cols: C N X T G Z
Nibe: [105 157 157 108  89 154]
pes: [110 148 182 114 127 140]
zovon: [110 108 123 157 114 130]
nemi: [119 131 130  85 115 170]
Zavo: [131 126 133  94  95 166]
dimed: [ 89 162 147  82  83 179]
vifa: [110 148 152  80  66 179]
vek: [ 87 168 176 121 112 135]
tovi: [105 123 157 108  89 154]
col: [ 94  82  80 121] => T
col: [ 95  83  66 112  89] => G
col: [110 119] => C
[123 157 108] => tovi
col: [130 170 166 179 179 135] => Z
[110 148 152  80  66 179] => vifa

cols: Y M K F A R
Vunov: [105 113  90 108 127  99]
movok: [158 157 148 158  99 113]
mafun: [112 106 180 192 167 163]
col: [157 106] => M
col: [105 158] => Y

cols: V D Q J S H
Zeka: [127 133 119 111 117  87]
Kigan: [146 114 143 154 168 168]
vaz: [145 109 157 162 161 204]
duzip: [153 165 138 142 116 159]
kam: [153 116 138 142 165 153]
zovug: [153 116 138 142 177 160]
nureb: [157 113 130 121  70 109]
col: [143 157 138 138 138] => Q
col: [168 204] => H
[153 116 138 142 165] => kam

cols: biri Boti Depoz Nar nelop Pebi Dal Tipo giv
Por: [ 91 122 110  84  70  82 139 186  68]
kuf: [ 70  82 137 186  70  82 169 202 145]
Vesuf: [ 91 108 110  84  70  82 139 186  68]
[ 91 122 110  84  70  82 139 186  68] => Por
col: [145  68] => giv
[ 91 108 110  84  70  82 139 186  68] => Vesuf

cols: W L U B P E
fivi: [121 123  96 100 101 130]
der: [114 114  61  68  73 135]
sed: [122 126 128  68  73 133]
lalok: [117 118  86  87  95 134]
pubak: [126 128 122 124 123 129]
col: [100  68  68  87] => B
[126 128 122] => pubak
col: [100  68] => B

cols: rab fes kagug Gami fup gav Pomik mesuf rimo Mesuv
varu: [146 147 107 138 121 137 157 119 163 101]
gek: [100 107 110 131 119 120 116 178  60  92]
poro: [100 127  97 125 145 141 143  90 160 132]
moguf: [ 87 135 150 101 124 113 140 149 159 158]
misu: [147 136 137 148 120 147 100 166 131 112]
Gaso: [133 136 140 131 116 107 136 139 124 129]
[ 87 135 150 101 124 113] => moguf
col: [116 143 140 100] => Pomik
[147 100 166 131] => misu

cols: fop Kozim luk salal zeze luv Berek midar neve kaze
mokog: [136 127 129 129 143 152 122 129 128 129]
fafus: [129 137 125 131 125 129 168 163 191 141]
Fufe: [132 125 137 144 135 137 126 126 127 125]
nasil: [142 129 154 133 152 164 156 149 162 127]
[129 129 143 152 122] => mokog
[137 125] => fafus

cols: zufik bevi mura tebav
Fona: [ 46 159  48 179]
zevit: [124 119  98 122]
Sis: [169 122 115 100]
refo: [141 124 104 118]
gokuv: [131 128 109 115]
Tor: [125 124 115 119]
nudar: [125 131 107 133]
Pur: [117  96  79 108]
ked: [ 66 112  57  85]
Tepa: [124 107 110 119]
mag: [134 113 152  90]
mor: [122 101  61 146]
col: [ 98 115 104] => mura
col: [124 169 141 131 125] => zufik
col: [104 109 115 107  79  57 110 152  61] => mura
col: [124 128 124 131  96 112 107 113] => bevi

cols: fim biko bises lide guv mele vin zuta zaz
lus: [125 126  92 109 106 149 141 119  91]
fufi: [ 92 111  92 126 149 147 146 137 114]
sosil: [143 150  60 147 134  92 120 132 103]
Dig: [181 113  78 127  92  48 101 108 126]
Divot: [126 134 107 118 117 120 140 121 123]
kuri: [156 112 104  95 117 144 125  96 170]
lasis: [152 117 116  88 109 142 123 104 173]
Kosig: [174 122  74  89  93 102 118  85 149]
zudiz: [115 149  85 129 135 152 142 141  97]
Res: [121 140  93 125 132 141 140 141 108]
col: [ 78 107 104 116  74] => bises
[150  60] => sosil
[ 92 109] => lus
col: [ 91 114 103 126] => zaz
col: [129 125] => lide
col: [117 117 109] => guv

cols: demip dalo Nema Sep buba kap sekik Pul mudib Zizok
furez: [156 108 115  55 145 105  96 151 153 123]
rif: [198  96  73  68 140 102  72  76 103 160]
Faso: [158 135  60 108 191  95 140  48 113 134]
farit: [173 112 161  96 119 153 103 133 138 142]
teki: [183 137 128 157 174 155 143 143 123 153]
tazus: [198 141 107 114 141 124 146 161 147  93]
sefab: [145 105  93 191 134 125  74 163  60 162]
[145 105  96] => furez
[153 123] => furez
[198  96  73  68 140 102  72  76 103] => rif
col: [119 174] => buba

cols: Nep fotub tema faro nefen
palep: [105  84 167 170 147]
Babob: [105  84 167 170  65]
nog: [107 106 142 147 147]
tasit: [141 147 167 170  84]
[105  84 167 170 147] => palep
[142 147 147] => nog
[ 84 167 170 147] => palep
col: [ 84 106 147] => fotub

cols: vas lumu zopof bovo sinip pevef duvuv
Gadad: [146 129  61 103  85 177 130]
baz: [115 129  61 139 152  92 133]
mave: [123 128 123 129 116 123 132]
col: [129 129] => lumu
[129  61 139 152] => baz
[103  85] => Gadad
col: [152 116] => sinip
[ 61 103  85 177] => Gadad
[146 129  61 103  85 177 130] => Gadad

